Each named turn below is shown by a few rows before and after it. Which turns, in which order, take the first row of each later pair to the second? The first pair is answered.
z_136:
[-45   6 -38  -1 -38 -34  20 -16   2  24  -8 -12  11  40  -8  30   9   4
   0 -14  -6 -20 -12  22 -16  10  22 -22   7 -15  35 -28 -19  18  -1]  ->  [-45  -3 -38  -2 -36 -32  10 -19   0  23 -11 -17  11  34  -3  21   7   8
  -6 -15   0 -26 -10  20  -9  20  21 -28   5 -10  39 -27 -26  22  -1]
[-11  27  14  14 -26  15  34   4   3  -9 -11  10 -28 -17  22   6 -16   3
   4 -10   0  11   4   6  17 -15  -1  28  17 -14   6  -3 -41  -6   1]  ->  [-12  12  15  12 -22  20  19   0   2 -11 -16   4 -28 -24  29  -5 -18   8
  -4 -15  10   1   9   3  26   0  -4  19  14 -10   9  -2 -51  -2  -1]
[-22 -37   0 -22 -11 -11 -23 -17 -11  -2 -23 -10 -71  26 -50 -24 -16  -7
 -29 -19 -16 -27   0  14 -20  16 -19   2   4   9  54   3 -39  -4  19]  ->  [-17  -2  -6 -18 -24 -18  13  -7  -4  -3 -13   8 -72  41 -67   8 -11 -22
  -9  -7 -39   1 -13  24 -39 -19 -11  24   7  -5  43   2 -13 -15  19]
z_102:
[  0 -14  10   2   8   1 -16 -16   1  -6  -5  10  -8 -10  18 -11   3   8
  -8   2  12  -2   9  -7  10   8  10  -3  -8   2  -2   5 -10  -1  -5]  ->  [ -1  -8  13   5  16   3  -8 -16   2 -10   0   3  -5  -8  16 -11   0  15
  -5   1  10  -2   6 -16  -4   7   2   7  -4   9 -16   5  -5 -10  -3]
[ -5  13 -26 -32 -40 -38 -10 -19   5  22 -24  12  -7  18 -20 -23 -10  -6
   1 -10   0  29 -13  32  21  -2  27  -4   3 -53  29  16 -21  15 -19]  ->  [ 34  25 -24  -1 -19   6   0  22  29  11  -7  32  26 -21  44  22  -7  10
  20  17  28   7  11  13   8  -7  23  29 -25 -44  -6  17  24 -16 -17]
[  8  18  41  40   1 -37  54 -11  20  39   7 -34  11 -21   1  -5 -18 -10
 -35 -29 -37 -27 -22  32  -6 -14 -38  33  24  27  -9 -43  37  14  -8]  ->  [  4   3  31  24 -27 -47  27 -18  12  52  -8 -18  -1 -23  -1 -12  -9 -27
 -44 -30 -35 -22 -18  59  33  -6 -19   5  20   7  28 -42  17  40 -14]
[ -6 -11   0  19 -12 -28  12 -32 -14 -13  -2  -5   2 -17 -24 -16  -3 -26
 -28  14  -5 -19   5   0   3  45  -3  45  27  26   5   0  -5  -1  -8]  ->  [  5 -16  -5  17 -20 -19  -1 -24 -10  -8  -5  11   4 -29  -6  -6   3 -30
 -27  22   6 -21  15  10  23  47   9  39  17  20  17   0  -4   4 -10]
z_965:
[-27 -18  -8 -25   9 -10  -9  -8 -16  -1 -23  -6   9   9 -31  -7  17   7
   4 -13 -29  11 -19  16   7 -17  -7  15   4   7  22 -12 -19 -26 -13]  ->  [-12  -6 -13 -20  -2  -2  -5   7  -8   2 -20  16  14   1 -16  18  26  -2
  16   2 -27  16 -14  27  13 -31   3  24  -5  -6  22 -10  -2 -28 -15]
[  3  17  18   9 -20  17  26  38  22 -17  -6  29   9 -12  46  20  14  -6
 -35   5  -8   0  21  -8   0  -3 -18  25 -20   6 -36 -15  24 -15  26]  ->  [-11  -9  25   6  -1  16   6  23  15 -22 -13   1   8 -12  43 -13   2  10
 -53  -9   2 -18  23 -23  -1  23 -34  12 -13  24 -37 -14   2 -11  28]
[ 16  37 -15  12  28   4  37 -39   5  -8  10  -7 -13  16  -8  21 -12  18
  -8 -21 -24   4  -1 -16 -22 -14 -24  17  17   1 -18   3  31 -26   1]  ->  [ 32  37 -18  18  24  18  30 -24  13  -7  12  10  -5  -2  19  38  -5  17
  -3  -8 -10  -2  11 -11  -9 -14 -16  19   3  -6 -16   3  42 -29  -1]
z_703:
[  6   7  -2  -2   6   6   7  -3  -4 -12  -5 -16   3  -2  -9   6   3   5
  20  11  -7  -7  -2  -7 -16 -12  -6  11  -1  14  -5  -6   6 -15   3]  ->  [ 10  12  -6  -3  -5   6   8   2  -1  -9  -6  -2   2  -3  -6  16   8  -4
  24  15  -8   1  -1   2  -6 -19   4   9  -3   5   2  -6  10 -12   0]
[  5 -36  21 -30   4  -8 -15 -28 -33   8  -8  -7  -3  -4 -20 -17  21 -19
 -19 -17 -20   3 -11 -12  14 -24  37 -13  -4  -7 -11  -7  -6  33   3]  ->  [  4 -37  22 -32   5  -9 -14 -28 -33   7  -8  -9  -3  -3 -23 -18  20 -18
 -20 -19 -19   2 -12 -14  11 -23  34 -13  -3  -5 -13  -7  -6  31   3]
[ 16   1  15   8  10   8  -1  10  10 -10  15  -1  18 -24  12  -3 -16  20
   0   1   7 -22  11 -23 -27   4 -20  14  -9  26 -27   6  -5 -11   5]  ->  [ 16  20  12   7   2  -3  22  12  11  -9  18   6  13  -9  -8   9 -13  10
  10   4 -11  -3   2 -18 -39 -16 -16  25  -1  17 -30   7   5 -13   6]

Each pair is two turns apart.
[ -4 -22  -6   3  30  26  -5  19  -2  21  11 -17  14 -20  29 -15 -10   7
  26   6  19 -16  -3 -16  13  32  -5 -12   0  36  -1 -17  12   4  -6]  ->  [-15 -29  -8 -10  15  11 -15   4 -10  28   2 -18   1  -8   9 -29  -9  -2
  18  -3  11  -9  -8  -3  28  35   3 -30   7  27  20 -17  -6  18  -8] => z_102 then z_102
[ 22  -3  22 -37 -34 -39  -7  -7 -23  32  17  45  -9  23   4 -23  16 -32
  22  -3 -27  11 -19   5  -1 -33  24 -21 -29 -17   7  -2  24 -14  -8]  ->  [ 36 -11  32 -13   9  -7  -9   9 -11  16  29  27  16  -4  48 -19   6  -1
  23   4   1 -22   0 -31 -25 -16   0   0 -40  14 -34  -2  41 -40  -2] => z_703 then z_102
[ 51   5 -20  31   9  36   7  24   1   4  50  47  26  -5  43 -15  24  -7
  10  33 -13  15  -7 -10  31 -49 -36  33   1  -5 -13  -5  38   0   0]  ->  [ 11  -7  -7  19  34   5  17 -15 -20  -2  47  -5  11  31 -14 -70   4   7
  -9  -1 -37  17 -31 -33  -4 -36 -65  26  36  22 -24  -4   7   3   6] => z_703 then z_102
[-18 -23 -12 -26  -4  -7 -24   8 -18  21  26 -35  -6  10   3 -60  -1  -2
  -4  12 -24 -37 -19  12 -14  10  19   3  -1 -24 -29  29 -30  29 -21]  ->  [  6   6 -21 -13 -19   4  -2  36  -3  23  36   0   4   1  21 -14  13 -16
  20  37 -26 -21 -15  25 -17 -20  34  27 -16 -43 -39  29   5  17 -23] => z_136 then z_965
[-19  10 -19 -11 -16 -30   1   2 -17  -7 -24  -8 -16  27 -30 -30  -9  17
  -4 -21 -20   3 -17   4  -6   6 -20   0  12  14  13   3 -10   3   9]  ->  [  9   9 -28  -6 -38  -8 -19  27  -5   1 -25  31  -7  -4  17   3   8   5
   5   0   3  -5   4  25  32   4   3  -4 -16  -5  29   4   6   9   2] => z_965 then z_703
[  0  13 -10 -23 -18  -4  44  32  -4  14  20  17  18  31 -16  44  16 -25
  24  -5 -24  20  -1  11  -1 -20  15  -2  33 -14  -5   7  48  -5 -16]  ->  [ 10 -31   3 -10  22  33   0  38  -1   3  17  -5  38 -10  43  21   2  10
   3  -8  24 -36  29 -21  10  30  -7 -12  16  21 -19   8  38 -12 -15] => z_965 then z_703
[ -5  11   0  -5   1 -24  28  -7  -2  -3   8  -8 -10  26 -26   1  -7  -9
   3 -10 -28  21 -14   2 -31 -12  -5  13  22  -5  -7   7 -12  -3  16]  ->  [ 25 -10  -8  -1 -17   4 -14  16   8   4  -1  26  -1 -16  34  20   7 -14
  -1   8   8   0  17  21  24   5  18  -4 -11 -21  19   7  -7   9   8] => z_703 then z_965
[-37  30   6 -11   7 -28  39 -14   7   6  20 -15   1  71 -34  11   5  22
  30  11  -3  58  13  27 -31 -35 -26  12   6  -4 -20 -11  -3  -6 -26]  ->  [-24 -23  -1 -22 -14  -5 -39  -8   5  18  -4   8   1  25  24  -3  15  21
   4  14  47  23  47  49  52  11  -4 -36 -24 -14  30  -8 -32  27 -37] => z_102 then z_703
[-10  -3  -3   4 -54  32  -8  28  24  21  22  34   3 -20   4  29  37  -5
   8  37  20  31 -23  34  32 -13  40  -8 -27 -25  25 -17  15  13  11]  ->  [-53   4   7  -7 -34  -5  24 -11   7  14  24 -16 -16  30 -69 -16  18   2
   1   7 -18  50 -57  15 -18 -17  14  -4  13  -5   7 -17  -5   9  19] => z_102 then z_102
[-15   9  12   7   6 -27  19 -12   8 -24  14 -21   0  26 -26  -5 -15   7
   0  -1 -17   6  -6 -13 -25  -8 -10  11  13   8 -28  10   2 -17  -1]  ->  [  2  20  -1   4 -27 -26  14   4  15 -12  10  20  -2  18 -12  25   3 -17
  10  15 -16  20   1  19   9 -25  19   4  -2 -22  -3  11  13  -5  -7] => z_703 then z_102
[-29 -18  29 -30  -4 -38   4 -29 -21 -15  -3 -57 -19  22 -53 -30  -3  -5
 -15 -18 -15  11 -17   3   8   9  13   6  17  -7   9  13 -28 -26  24]  ->  [  9   8  12 -21 -43 -19   8  11  -1  -4   1  10  -9  -4 -12  37  24 -32
  10  18  -4  25  -2  39  40 -23  49  19 -15 -45  26  12  10 -26  17] => z_703 then z_965
[  6  30  26  25   5  13  12  -4 -25 -24   5   1   0  23  17  26   4  15
  -3  -4  -5  16  -1  11 -20 -19  -6   6  15  -5   0 -44   9   0   1]  ->  [  6  12  31  27  16  23  -8  -6 -27 -27   0 -10   5  12  33  11  -3  28
 -14  -9  12  -3   8   2 -12   2 -13  -2  12   8   0 -45  -2   2   1] => z_965 then z_965
[ 29  19  21 -42   8  45   1  26 -13  26   4  22  -2 -36  51  -9  18 -15
  -6  17  27 -16  16   3  57  21  -3  18  20 -23  13  -4   7   0  -8]  ->  [ -1   9  34 -48  39  27  11  -5 -28  16   4 -29 -11  -9  11 -57  -3   4
 -21 -12  13 -21  -3 -26  21  37 -34  15  48   6  -5  -3 -17  -5  -1] => z_703 then z_102
[  8   0 -12  -3 -30  -1  -8  17  -2   8  -9  18  -5   2  13  11  13 -26
   1  10   5   0   9  27  30  -6  25  -4 -13 -27  31   4   1  16 -10]  ->  [  5 -13   9  13  25  18  -3  16   0 -11   2 -26  14 -10  30 -11  -8  13
  -5   1  21 -34  15 -23 -13  18 -14  15  -9  18 -15   5   4 -10   0] => z_703 then z_102
[  4  27 -20  17 -13  24  19  15   5 -14   6  11  18 -10  31  27   1   1
  13  23  10   2  19   4  10 -22   2  21  -6 -15 -18   9  49   4  19]  ->  [-13  30 -24  -1 -37  -2  23  -1  -6  -5  -1  14  -1  15  -6  18   5 -17
  11  15 -13  24   3  23  18 -32  12   8   7 -31   4   8  33  20  18] => z_102 then z_703
[  3 -10 -20   0  15 -19  13  12 -11 -19  31 -34 -16  19 -12 -32 -27  14
  -6  44  -4   3   0 -27  -9 -22  -2  -8  59 -10 -42  -7 -19 -30   1]  ->  [ 28   2 -34   2 -17  -6   8  35   1 -10  29  12 -12   1  15   8  -8  -8
   7  65   3  11  10   1  24 -40  26  -9  38 -39 -23  -6   0 -23  -4] => z_965 then z_703
[ 47 -19  18  21  11  49   4  30  18 -54  -2  -5 -14 -52  44  30  -2  -3
  16  55  -1  14  23 -12  27  23 -29  39 -16  -2   6  10   3   5 -18]  ->  [ 11 -49  27   0  21  21 -18 -12  -3 -54 -18 -50 -34 -26   0 -34 -17   7
 -14  20 -10   8   8 -20  28  53 -45   8  10  14  22  10 -46  25 -15] => z_965 then z_102
[ 25  -9 -14  15  -9 -44 -20 -11 -11  12  11 -34   4 -14  -7  19 -11 -19
  11  15  21 -22  36  37  42 -26 -11 -64 -15   6  31  -9  30  35   9]  ->  [ 11  -5 -13   8  -8 -59 -10 -24 -17  13  11 -46  -3   3 -33   7 -14 -20
  10   7   7 -12  25  35  31 -30 -16 -64  -2   8  31  -8  24  37   9] => z_965 then z_965
[ -4   8  -2  -5  -6  10  36 -33   8   4  11  -2 -46  29 -38  11   3 -34
   3 -12 -26  39 -10  -3 -11 -21   0 -21  14  -9  -7  21   3   6   7]  ->  [ 21 -25  -4   1  -9  43 -15 -14  15   8   1  16 -32 -16  27  15  12 -28
 -10   1  21   3  23   1  39  11  11 -43 -17 -10  11  22  -3  15   2] => z_102 then z_965
[-48  12   9 -12  30   1  34   8 -14  10  15 -10 -27  16 -20 -37 -28  -8
 -13  -4  -7  -8 -15  26 -15  -7 -29  21  52  30  23 -14 -10  -2 -12]  ->  [-18  23  -5  -7  -3  16  25  37  -1  21  15  42 -21  -8  18  10  -8 -30
   1  22   5  -1  -1  56  23 -25   2  22  25  -2  46 -13  14   5 -20] => z_703 then z_102
[  8  26 -16 -31   0 -28   7  28   5  19  10 -20   7 -38 -13   9   0  -4
 -29  19  -5  13 -14  24 -37 -36  -2   6  11   8  22 -16  33 -16 -23]  ->  [ 10  -2 -14 -34   4 -17 -26  27   3  20   2 -24   9 -58  12  -9  -2   6
 -44  16  20 -11   2  20 -11  -7  -3 -14   1  15  33 -15  19  -6 -25] => z_703 then z_965
[  5  14   0  -5  -4 -14   9  -2   1  -3 -25  16 -17  14  -7  -4  16   6
  14  17   8  13  -7  15   9  -5  20 -16  26  27  -8 -14 -18  26 -22]  ->  [ 13   2   5   3   9   2  -1   6   4  -8 -24  11  -8  -3  18  -6  13  18
  12  19  26  -6   5   4  11   9  13 -15  17  38 -17 -14 -15  20 -21] => z_102 then z_965
[  2  -5   8  12  16  -8  13  27   1  -4  -1   3   2   2  14  -1   6  -3
   5   0  -9 -18  -8  -8 -17  -6   0  18   4   0  -1   6  11  -1   4]  ->  [  0  -1   4   5  -1 -16  12  25  -2   1  -5  14  -6   8   5   1  11 -14
   4   1 -16  -7 -11   5  -5 -13  11  11   7 -11  14   6   8   9   1] => z_102 then z_965
[ 15  10  -4  28 -27  -6   8 -14 -22 -11  10  57  25  13   0  50  -2 -15
  35  33  14  16 -15  21  16 -30 -26  43   7  -3  -8 -15   4 -15  12]  ->  [ -2 -41   6  21  -2   3 -43 -34 -33 -14  -3  18  24  -3  16  -5 -15  11
   2  11  43 -25  -2   0  36  25 -46  12   8  27  -1 -14 -36  -2  14] => z_703 then z_965
[ -7   5  -5  -7 -45 -23  -9 -17 -15   3 -15  16 -14  17 -23  -7  10 -22
 -12   5  -5  11  -1  32  23  -2  25 -23   6 -22  33  -5  -6  23  -3]  ->  [-14  -4   0  -8 -37 -24 -14 -25 -18   1 -16   2 -15  19 -29 -23   5 -16
 -17  -4  -6   6  -4  24  20   8  19 -28   9 -13  31  -4 -16  24  -2] => z_703 then z_965
[ 11   2  23  27 -11 -37 -15 -21 -16   6  -6  -4 -10  17  18  -1  37 -26
 -49  -9   1  -8  -8  22  -8 -21   3  -7   5 -13  27  38 -13  -5  -4]  ->  [ 27  13  25  41   0 -19  -2  -4  -6  -1   4   2   3   4  42  20  37 -19
 -38   3   9 -14  -1  11 -21 -27  -2  13  -3  -7   7  38   9 -22  -2] => z_965 then z_102
[ 28  -2   5  -2   7  21  48   4 -37 -25   8   3  14  39 -35  37   9   3
  26 -22 -12  29 -23  17  -1  -4  -8   7  19   9 -27 -20  29 -17   4]  ->  [ 21 -38  -2 -20 -13  16  -1  -9 -48 -14 -13   7   1  29 -27   9  11  -3
   3 -32   4  18 -15  37  51  26   5 -34  12   1  16 -19  -9  15  -3] => z_102 then z_136
[ -9   3  -4  -8  10  -9   2   4  -6   3   9  -3   1  -3  16 -16   7   1
 -12  -9  12  -1   7 -26 -17   1 -12  -3 -10  11 -20 -12   6  -2  11]  ->  [-15   2 -11 -19 -10 -20  -4  -1 -10  10   2   9  -9   4   4 -18  14 -13
 -15 -11   6  10   4  -8   2  -3   1 -17 -10  -6   2 -13  -4  12   7] => z_965 then z_102
[ 15 -10  -5   5  -8   9 -15   1   1   8 -10  17  10 -38  29  12  -3   9
   0   1   4  -8  12   7  17  -4   5  -6 -12  -8   4  -8  10 -12   3]  ->  [-13  -6   0  -7  -3 -21   2 -26 -13   8 -12 -12  -4  -3 -23 -17 -12   8
  -7 -19 -25   9 -11   3  -7  -7  -8  -9  14   0   1  -7  -7  -8   7] => z_965 then z_965
[ -2  10  -8 -14   0 -16  25   1 -15  22   8  13   0  10 -24  28   9 -39
  -9  -7 -27  26 -30   5  -7 -34  14  14   4 -29   5   1  14  12  -3]  ->  [  6 -34  -4 -18   5   5 -31   0 -18  23  -5   7   7 -23  19   4   7 -24
 -33 -11  13 -13  -5   1  37  10  15 -16 -13 -17  26   0 -10  26  -7] => z_703 then z_965
[-26 -11 -10 -28  -5 -22  14 -32  -6  16  -4 -11 -15  22 -29 -44  -8  -1
 -15 -24 -13  -6  -6   2  -5  15  -1 -14  28  14  -1  -7 -38  14   7]  ->  [ 20  10 -22  -9 -29  12  15  16  19  20   4  50   5 -18  33  25  14 -16
  10  15  10  -6  19  25  23  -8  28   4 -10 -13   4  -6   5   5   0] => z_965 then z_965
[-10   0   1  10   9  -2   2   9  -9  -4 -28 -22  47 -15   2 -17 -18 -11
  -4  31   5  -4  10  -2 -26  -8  17  -1 -25  15   0  22 -22  27  -6]  ->  [-14   1  -3   4  -2 -10   3   5 -13   0 -31 -18  40  -7 -11 -18 -16 -19
  -5  29  -3   5   5   7 -20 -12  23  -6 -21   7  10  22 -26  34  -9] => z_703 then z_102
[  9   3 -20   4  -5   0 -37 -10   7  13 -16 -12  11  -7 -12  18  -1  21
  -9 -31  23  -3  -4  -2  15  18  10 -24   2   0  -2  -3 -17  -3   7]  ->  [  4   9 -15   8   8  -3 -23 -14   8   7 -10 -26  12   1 -23  14  -6  27
  -6 -35  16   0  -9 -15  -6  15   0 -14   9   9 -18  -2 -13 -13  10] => z_102 then z_102
[  4  15  26  17  15  -9  16 -11  22  -2  13   9 -10 -18 -28   5   8   3
  20 -15   2  12 -13   2  -7   0 -30  24   5  33 -28 -21  30   7  15]  ->  [ -9   5  23   3   2 -25   6 -26  12   4   4   7 -23  -6 -49 -11   8  -6
  11 -25  -5  20 -18  14   9   4 -24   6  12  25  -7 -21  11  24  12] => z_965 then z_102
